In the rows, zero is written as 128.
name the system of each run
path 1, Vufi (11 x 20)
[[122  81 154 123 137 131 136  80 127 177 121 126 127 146 161 105  67 152
   68 145]
 [138  75 107 134 119 173 140 159 141 119 178 164 122  95 106 116  75 173
  154 114]
 [128 124  86 127  92 143  72 113  72 127 138 109 130 139 115 144 154 147
  148  58]
 [102 150 155 120 108  63 112 151  92 164  90 160 184 100 119 141 111 118
  125 107]
 [177 136 158 164 132 102 162 179 116  79 125 115 124 110 104 105 128  71
  162 123]
 [151  83 120 136 169 122 125 103 145 125 104  96 143 161 176 146 198  87
  140 129]
 [ 85 154 130  74 144 126 157 103 206 118 121 162 146 117 160 145 127 134
  164 142]
 [138 198 120 115 110 154 147 146 166 105 138  74  89 128 112 115 145 175
   98 133]
 [130 126 114 144 129 141  99 106 105 183 102 140 112 151 109 134 149 154
   75 209]
 [111 108 163 149 115 131 117  80 133 129 153 171  84 125 113 107  40 117
  133 147]
 [117  76 124 161 135 139 104 168 124 132 198 100 111 135 140 123 113 155
  106  64]]
path 2, gafud (11 x 20)
[[151  89 107 151 124  87  94 122  97 123 133 165 116 195 145 107 179 116
  164 145]
 [ 82 133 197 138 102 140 120 144 132  97 121 107 116 108 137 126 138  51
  107 102]
 [124 162 106 136 210  94 166 134 153 132 150  84 135 139 142 165 160 135
  123 143]
 [124 154 136  98 114 164 116 126 124 144  95 157 109 179 142  70 138 131
   86 198]
 [ 99 121 150 112 116 155 174  67 163 118 142 120 111  71 117 163  74 136
  111 127]
 [163  98  75 122 147 115 128 156 185 139 156 165 135 134 142 117 136 192
  164 132]
 [109 138 120 116  80 200  62 154  94 127 122 156 125 105  97 114 126 114
  125  99]
 [106 137 125 146 151  63 121  98 100 149 154 101 148 117 122 170  84 149
  146  69]
 [185  98 144 161 133 106 119 197  98 152 103 121 144 163 136  70 126 129
  119 144]
 [126 120 145 129 132 181 158  91  64  87 114  96 126 119 109 145 129  58
  140 132]
 [128 127 127  96 140  56 168 101 166 110 122 121 152 162 185 135 167 136
  159 114]]
path 3, Bifo (11 x 20)
[[197 179 127 136 107  86 161 165  81 112 113 119 125 126  86  90 123 138
  124 140]
 [162  76 113 147 118 124 110  83 107 144 100 149 116 110 121 157 196  85
   98 147]
 [ 92 132 176 140 156  89 163 133 170  97 135 151 122 128 141 142 123  74
  173 167]
 [152 163 131 137 144 135  96 184 186 135 100  69 132 138 146 114 175 133
  118 108]
 [ 67 115 110 113 136 182  91 110 128 173 110 144 152 152 129 163 136 163
  131 182]
 [115 155 170 110  84 124 144 104 142 110 132 120  97 167 143  72  63 162
  123 138]
 [166  64 101 148 107 160 118 123 153 137 160 101 105  88 122 138 120 171
   93  80]
 [ 92 118  92 124 150 135 128 133  89 101 200 187 122 138 116 137 115 122
  181 113]
 [139 185 137 107 103  76 112 130  99 113 112 109 139 112 129 114 124 101
  120  42]
 [134 105 126 156 153 114 152 145  75 175 112 117 168  86  94 175 130 129
   86 157]
 [150 138 141 121 159 126 174 120  95  96 123 143 110 179 143  81 147  73
  125 183]]
path 4, safut (11 x 20)
[[ 90 104 105 137  94 155  85  80 118 131 147 155 110  89  96 194 148 122
  140 109]
 [104 160 160 150 127  41 124 163 104 156 146 106 144 150 128 122  87 164
  117 104]
 [157  93 135 148 148 209 109 150  77 134 104 102 132 129 118  99 119  81
   96 133]
 [115 106 116 127 162 104 179  69 127 123 129 104 156 142 140 191 140 145
  182 156]
 [143 165 143  79 127 110 145 182 153 107  99 138 160 140 172  69 143 109
  122 102]
 [134 112 106 136  90 187 126 133 147 115 126 150  98  82  86 164 187 130
  122 173]
 [123 171 135 137 107  38 124  84 133 132 145 135  88 170 129 120 116 163
  132 144]
 [129  97 164 143 132 167  93 142 139 127 139 141  99 104 138  86  92  70
   79  87]
 [111 103  91 166 185 135 133 125 136 147 178 110 129 121 105 191 120 168
  159 145]
 [118 187 118  76 153 124 111 126  97 147  98 122 172 173 161  86 101 136
  123  97]
 [120  89 147 111  84 192 163 137 127 122  96 126 159  60 105 158 121 125
  124 136]]
path 5, gafud (11 x 20)
[[119 128 132 141 107 165 142 144 185 103 133 122 126  61  87 174 106 145
  184 131]
 [124 138  77 137 112 129  67 139 132 137 148 120 123 173 118 142 163 195
  179 116]
 [ 66 120 176 149  65 126  86 158  77 147 134 123 129 137 114 127 106 138
  101 115]
 [139 113 141 174 166  91 176 147  91 112 186  78 118 136 115 136  92 137
  124 114]
 [154  82 115 110 145 155 147 146  84 113 134 130 134 190 170  74 167 109
  106 136]
 [ 92 147 149  68 125 137 184 107 111  93 125 145 149  91 146 135 133  73
  102 103]
 [180 170  89  98 158  70 162 119 177 135 124 136 128 104 141 127 157 151
  102 112]
 [155 129 110 129 110 159  79 106 135 161  90 186 103 103 104 115 148 108
   87 174]
 [108 126 141 152 145 115  98  63 172 130 135 147 105  99 116 161  69 105
  174 116]
 [143 102 127 159 152 139  79 182 191 153 109 101 151 148 149 116 125 155
  172 120]
 [ 84 157 134 131 115 196 105 159  74 128 104  98 156 137  90 149 117 129
  161 151]]
path 6, manut (11 x 20)
[[111 142 171 152  65 139 124  94  95 114 114  56  93 137 103 143 127 132
  101 137]
 [108  37 137 172 122 122 155 126 101 136 159 126 133 134 121 174 138 146
  145 167]
 [ 76 120 137 102 140 150 162 162 127  69 191 151 119 152 156 110 142 102
  152 113]
 [ 86 154  93  87 142 170 110 155 133 150 149 121 156  91 130 160 147 157
   90  73]
 [159 161 108 109 127  80 170 151 124 156 142 167 124  99 105 105 114 177
   68 150]
 [165 134 125 115 129 137 144  39 105 111 133 140  87 110 119 107  71  98
  104 112]
 [160  67 108 153 180 105  96  99 158 154 123 153 148 114 147 144 104 108
  174 102]
 [154 168 138 128 146 118  92 186 154 105 104 145 131 152 141  71 137  80
  170 114]
 [119 185 135 128 120 146  77 121 106 161  58  70 152 140 114 143 142 127
  120 129]
 [149  99 166 158  97  81 169 131 120 148  96  92 137 155 128 131 130 168
  121 191]
 [121  86 151 132  92 181 165  96 114  63 142  99  94 148 131 129 141 105
  163 146]]
path 7, Zup (11 x 20)
[[109 141  98 123  89 161 110 150 134  79 152 161 110 112  95 150 170 123
  197 121]
 [ 99 180 119 106  96  96  85 135 117 152 143 114 115 153 141 114 144 169
   70  81]
 [ 92 106 143 143 145 128 146 152  83 173 141 171 149  92  97 146  93 123
   80 171]
 [146 114 140 141 150 122 184 105 112  73 187 125  79 162 135  94  95 107
  140 136]
 [122  83 122  80 158 149 132 118 175 136 113 124 171 146 204 110 133 131
  124  89]
 [135 187  97  95 146 151 152 149 125 106  97 146 163  74  93 158 145 103
  172 124]
 [191 181 107 134 122 111 108 102  99 139 100  84  98 151 113 100 147 140
   79 124]
 [138  61 142 168 133 102  98  88 132 181  97 163 135 105 124 157 113 112
  114 163]
 [139 116 159 173 105 117 131 143 165  70 164 115  86 118 111 122 101 105
  192 108]
 [ 96 110 126 125 124 159  72 172 136 143 130  82 152 174 168 120 157 155
  130  81]
 [ 60 176 129 110 123 123 131 138  82 142 114 152 170 127  97 173 129 134
  161 169]]
path 8, Vufi (11 x 20)
[[113 123 146 111 153 135 164  69 133 145  71 151 159 109 130 156 111  95
  141 194]
 [162 126 143 134 110 112 160 113 201  93 152  94  85 138 146  96  90 165
  144 114]
 [117 105  87 137 127 182  72 154 158 164 133 123 123 127 128 153 189 166
  101 140]
 [ 69 182 129 119 110 115 110  78  92 130 140 167 116 134  90 154  92 130
  157 153]
 [134 132 179 156 107  97 125 173 113 131 148  94 105 144 136  73  93 126
   66  97]
 [129  52 112 153 166 170 145 163  86 139 145 154 150 120 119 147 151 102
  126 160]
 [119 119 120  83 115 120 142  56 108  86 138 142 134 152 158 120 109 113
  179  78]
 [134 138 131  97 113 112 143 180 164 146 113 103 167  80 148 125 141 163
   78  69]
 [177 161  80 135 133 132 147 141  99 117 106 153 131 105  67 148 166 127
  163 183]
 [158 142 152 141 125  94  87  53 144 133  83 109  97 156 148 107 120  88
  125 119]
 [105 103 149 158 177 117 133 173 208 158 152 133 136  97 137 148 101 140
  121 142]]
path 9, Bifo (11 x 20)
[[140 128 130 145 116 133 107  53 146 106 134  66  92 117 127 152 104 123
  142  68]
 [113  67 124 146 141  94 140 186 103 144 165 139 177 134 137 146 116 167
  162 105]
 [135 177 129 118 106 179 109 151  62  87 112 121 121 135  99  95 140  76
  135 111]
 [117 122 127 119 106  79 171  65 108 136 114  88 143 111 129 192 163 149
  107 128]
 [136  97 157 127 125 122 178 205 134 119 138 177 137 117 133  87 133 112
  103 171]
 [148 179  97 119 151 175 113  93 169  99 122 107  82 111 120 140 181  89
  118 127]
 [ 85 121 120 105 148  64 127 114 176 169 130 165 164 137 166 158 132 170
  138 137]
 [141 164 153 138 126 166  89 180 141 146 108 143 113 121 108  64  70 121
  108 143]
 [143 115  92 151 148 141 100  41 121 147 143  83  94 156 123 159 124 158
  125 129]
 [107  57 158 121 118 104 138 141 120 123 149 170 159 150 168  94  78 130
  164 102]
 [164 163 122 144 117 178 119 158 109  92 121  73 120  92  82 127 113 108
  153  81]]
path 10, safut (11 x 20)
[[140  91 184 190 106  99 104 143  97 142 112 103 119 101 108 132 114  78
   97 115]
 [151  98 130 190 207 115 124 135 120 135 132  88 127 163 133 142 136  96
  155 159]
 [ 98 154 128  96 195 149 118 113 155 127  91 122 162 166 178 128 148  80
  156 139]
 [ 82 150 151  90 114 167 161 162 191 124 103 140 152 102 131 145 139 146
  137 174]
 [148 155 118 114  74 142 142 132 150 113 129 142  86 156 109  89 125 192
  127 183]
 [130  95 128 118  75 135 114  62 124 103 165 170  71 136 134  98 102 127
  117 105]
 [103  95 123 154 139  93 124 146 128 120 211 142 110 107 128 144  99 136
  127  59]
 [121 148  88 136 179 141  92 168  66 162 154 110 150 138 116 133 135 134
   96  85]
 [111 144 129 112 144 141 149  93  63 160  80  96 181 107 112 170 116 117
  106 138]
 [180 124 161 123 125 102 200 140 136 121  73  78 168 114 137 116 114 134
  136 144]
 [208  96 101 124 125 143 135 129 164  99  91 142 120 130 140 100 184 103
  160 146]]
path 11, Zup (11 x 20)
[[ 74 135 137 154 118 102 132  95 149 140 131 111 116 139 109 197 153 163
  149 194]
 [125 130 149 136  84 125 131 171 179 128 144 148  91 148 124  90 114 189
  123 178]
 [ 86  87  93 109 106 205 104 121 129 130 177 166 103 129 127 135 140 159
  114 131]
 [ 97 168  94  92 138  82 138 130 120 122 194 183 128 122 129 128 107 162
  127  84]
 [140 134 134 101 145 158 155 155  83 143 134 136 146 105 128  78  66 122
   59  96]
 [158  91  97 124 191 129 179  87  69 113 146 127 146 124 133 146 125  89
  132 119]
 [177 137 147 102 144  80 155 101 153 108  82 120 152 134 171  89 115  89
  155  99]
 [165 119 132 132 130 176 119 136 151 127  63  78 154  77 121 152 164  90
  129 115]
 [159 163 111 173 129  80  86 124 124 127 104 110 110 149 100 153 192 111
  167 149]
 [104 132 182 163  82 113  64 115 161 164  89 115 102 143 127 124 109 132
  110 156]
 [ 84  89 141 184 121 145 121 158 152 128 176 113 105 115  97 177 125 161
  152 161]]
path 12, manut (11 x 20)
[[108 142 165 137 106  98 142 114 138 164 116 119 102 154 131 122 131 161
   59 203]
 [114  80 168 150 111 176 164  89 142 104 150 102  91 115 117 133  68 132
  133 154]
 [108  76  84 141 159 165 104 137 138 123 188 156 125 155 135 142 121 156
  187 124]
 [ 79 168 124  79 103 126  94 180 131 125 141 180 151 141 147  92 121 145
  138  86]
 [133 189 120 118  99 105 126 137  91 147 116  99 147  83  83 149  97 168
  102  86]
 [194  93 115 149 123  70 161  95  60 136 136 137 118 135 112 114 120 136
   99 139]
 [135  87 142 114 149 129 155  78 111  90 118 155 140 119 154 125 126  45
  160 108]
 [135 135 107 131 190 124 110 160 183 124 121 102 160 116 157 155 176 101
  158  88]
 [150 179 131 117 121 145 109 184 152 143  87 122 120 138 130  92 181 121
   73 164]
 [110 159 157 132 111 142 146  68 133 149  88  99 106 124 105 154 107 139
   96 197]
 [136  54 148 170 127 124 145  95 166 123 163 106  94 155 144 132  93 166
  147 157]]
path 13, pubot (11 x 20)
[[106 154  85  84 142 152 149  56 103 108 137 154 110 152 133 148 178 115
  120 160]
 [139 171 140 106 118  54 107 106 180 168  82 136 143 121 152 117 117 150
  109 117]
 [189 107 119 150 151 173 128 177 157 134 113 159 113  83 102  97 127  99
  108 159]
 [105 148 103 141 133 153  84  69 125 107 144 153  90 153 102 155 128 111
  202 154]
 [101 137 179 137 104 108  73 147 150 155  92  98 159 142 148 109  77 136
  147  90]
 [147  93 134 155 135 191 160 190  99 116 135  88 149  83  91 144 119 124
  128 130]
 [109 126 108 120 107 117 149  86  76  91 153 112 121 189 128 148 156 156
  182 144]
 [107 103 171 100  73  76 135 132 134 147 105 126 160 120 171 116 137 142
   79  88]
 [163 113 100 142 155 124 178 175 137 117 178 142 113  69 102 144 163 128
   86 124]
 [112 153  96 120 148 114 106  83 115 114 168 160  76 198 148 108 159 122
  123 153]
 [ 97 152 165 115 136 109  99 103 162 177  96 134 137 100 148 125  82 113
   70 111]]
path 14, pubot (11 x 20)
[[116  73 145 149 110 219  85 130 122 106 129 120 102 154 135 106 123  94
  148 134]
 [ 55 145 145 139 109 116 123 125 117 131 145 100 154 112 106 195  99 164
  174 110]
 [158 123 151 128 108 126 163 192  95 106 131  71 145 162 145  76 121 156
  114 100]
 [112  73 105 109 101 159 168  90  72 130 149 140 129 112 119 166 167 141
   82 139]
 [127 157 121 104 128  19 166 110 141 118 158 155 129 138 150 126 130 153
  138 109]
 [162 101 120 112 149 150 112 145 160 140 134 153 111 117 167  79 153  95
   51 100]
 [100 174  87 134 189 132 115 100 134 146 156 166 111 105  91 178 133 114
  126 164]
 [151 185 150 127 155 112  98 115 148 133  84 106 121 177 150  70  83 111
  146 133]
 [137  84 137 133 135 207 119 119 144 158  72 117 157  79 113 149 101 117
  125 153]
 [131 157 111 129 121 119 150 140 129  91 127 132 145 138  99 146 123 150
  239 151]
 [130  94 152 119  48 146  80 142 116 119  92 107 138 155 155  96 158 129
  132  86]]

runs to name
path 15 (2 x 20)
[[147 148 128 157 147  93  91 163 100 115 141 190 113 152 110  81 111  78
  170 134]
 [109 114 158 144 185 154 118 126 122 123 123  69 143 132 158 137 121  56
  118  84]]

Vufi
path 16 (2 x 20)
[[136 177 133 138 111  91 142  88  51 109 114  73 122 151 102 147 140 116
  135 119]
 [150  89 172 131 128  77 135 156 152 160  88 159 151 131 166  85 126 110
   91 151]]

Vufi
path 17 (2 x 20)
[[ 95 172 134  86 137 149 120  51 105 148  91 107 149 119 137 147  90 114
  107 107]
 [187 122 120 159 155  83 189 146 136 143 119  96 145  88  99 153 114 160
  122 151]]

Zup
path 18 (2 x 20)
[[121 110 115 125 169 120 163  49 140 141 129 140 127 151 135 155  91 153
  164 189]
 [177 117 123 105  98 139 156 130 199 106 114 132 124 104 136  93  88 176
  165 119]]

Zup
path 19 (2 x 20)
[[135 112 130 163 153 133 190 107  72 112 156  71 122 130  93 169 111 135
  136 158]
 [157  88 125  97 115 115 164 152 109  89 128 140 147 162 176  86 186 103
  130 106]]

Bifo
path 20 (2 x 20)
[[ 80 148 139 129 176 148  91 173 170 132 151 178 117 134 145 115 141  74
  117 147]
 [ 91 190 146 125 162 161 106 155 151 168 121  87 131 126 124 121  76 149
   84 129]]

manut
path 21 (2 x 20)
[[182  94 129 166 123 143 158 137 108 144  90  61 147  94  93 160 127 150
  122 150]
 [123  85 137 129  97 109 172 119 113  89 136 159 125 170 137 125 153 134
  188 186]]

pubot
path 22 (2 x 20)
[[150 144 134 167 180 139 127 191 113 145 143 131 105 150 113  92 133 104
   85 182]
 [ 98 110 129 128 175 161 109  46 141 127 139 142  99 175 155 129 100 101
  150 160]]

Zup
path 23 (2 x 20)
[[126 143 105 105 193 147 137  61 144 114 145  97 106 155 170 134 142  94
  100 104]
 [154 154 118 117 194 102 134 139 186 165  86 145 170  99 139 132 101 125
  147 140]]

Zup
path 24 (2 x 20)
[[ 85 122 106 118 128 191  98 172  74 119 166 146 148 103 106 140 125 114
  131  81]
 [128 170 109 136 140  82 122 117  44 134 140  79 146 160 115 144 122 143
  134  88]]

pubot
path 25 (2 x 20)
[[119  74 164 137 135 142 175 146 118 153 129 127 144  73 125 136  98 112
   55 142]
 [196 149  85 138 191 123 179 123 117 110 145  91 119 143 111 122 120 150
  155 146]]

safut
path 26 (2 x 20)
[[155 160 162 126 114 125 177 181 117 118 124  79 119 117 124  88 129 129
   50 130]
 [132  69 108 137 173 154 128 103 106 140 125 157 125 155 146 140 183  86
  111 181]]

Zup
path 27 (2 x 20)
[[149  91 136 105  89 132 197 140 142 102 152 104 124  82 138 125 137 157
   75  91]
 [152 118  68 120 150 158 151 102 123 110 163 182  98  84  94 158 165 111
  122 147]]

manut
path 28 (2 x 20)
[[184  86 113 115 117 143 104  74 150 118  80 131 144 112 149 121 128 102
  176  84]
 [151 150 125 143  96  98  98 141 141 122  93  94 150  79 104 166 156 118
  166  64]]

Zup
path 29 (2 x 20)
[[100  92 130 124 182 153 159 150 134 149 121 111 159 135 157 162 181 109
   90 170]
 [111 149 140  89 148 168 190 147 189 107 141 118 116 131 153 109 136 142
   92 168]]

manut
path 30 (2 x 20)
[[ 87 139 154 109 131 147  74 150 138 121  96 109 158 163 174 110 148  83
  154  83]
 [ 89 154 146 121 113 159 149 132 116 152  93  59 165 117 108 168  99 181
  129 149]]

Bifo
